In the rows, 128 means zero.
Each named turn below is shown by a few rows before and after it. Which turns, in which order, take the first row of each later pair to the second? The first pair is answered.
turn ranek:
[107 132 137 120 122 139 144 123 112 123 107 109 147 126 109 124] |-> [127 131 144 118 135 135 144 139 100 131 115 111 142 119 126 134]
[117 128 104 103 105 127 121 120 149 118 132 120 143 120 133 138] |-> [135 135 107  99 122 118 116 142 126 134 146 117 150 110 150 138]
[114 147 146 124 179 141 106  97  86 156 122 125 145  96 144 173] |-> [144 133 145 127 156 179 142 131  93  96 154 156 108 146 187 114]
[143 122 123 149 124  91 123 142 133 171 145 116 131 130 104 138] |-> [159 116 128 149 114 106 135 157 145 152 156 125 114 143 114 112]
turn tufu:
[123 129 148 126 144 153 122 142 102 120 139 132 132 132 144 140] |-> [122 124 133 129 117 159 128 120 122 108 115 128 121 139 122 116]
[131 103 142 133 148 128 128 121 126 126 124 137 112 169 118 125] |-> [124 100 134 129 151 118 132 111 139 130 119 129 111 159 105 128]
[104 139 113 143 114 153 146 153 158 114 104 131 123 152 130 108] |-> [ 92 151 104 148 121 114 137 138 156 145 113 129 148 124 112 139]
turn rodaf:
[113 140 138 126 128 150 138 116  94 102  90 140 131 151 149 115] |-> [159 133 137 137 132 123 153 144  96 122 138 138 136 151 168 114]
[148 155 160 117 154 114 145 132  91 146 150 103 152  87 101 195] |-> [112 156 158 104 152 157 145 117  94 112 107 103 135  97  82 181]
[182 145 163 124 162  95 132 160  94 159 188 120 157 111 158 166] |-> [112 162 139 118 148 101  99  99 109 167 124 115 169  89  92 184]
[ 93 131 144 102 141 136 140 104 127 117  63 143 159 102 134 155] |-> [120 129 160 115 147 148 161 138 109  97  92 157 140 133 172 135]
Pairs:
(2 to 3 turns a pair)
[181 122 128 134 123  68 141 154 135 176 168 109 129 126 137 124] |-> [ 97 125 120 113 121 158 137  93 135  79  70 133 118 140 104 103]
rodaf then rodaf
[170 108 128 138 115 140 153 158 128 113 153 136 118 163 155 110] |-> [121 108 121 125 110 164 131 117 130  87  96 136 111 147 125 116]
rodaf then rodaf then rodaf
[114 105 111  93  82 158 180 108 157  60 121 148  92 161 143  70] |-> [ 79 138 138  83 128 192 149  90 109  47  82 148 121 137 140 125]
ranek then rodaf
[125 129 133 105 125 204 121 111  97  80  84 145 101  95 118 104] |-> [152 116  95 110  78 157 143 119 144 100 109 130  82 116 102  73]
rodaf then tufu
[ 91 121  90 138  99 131 120 103 143 134 103 126 113 141 105  96] |-> [ 88 143 102 141 125 117 102  99 131 161  95 116 142 124  96 138]
rodaf then ranek
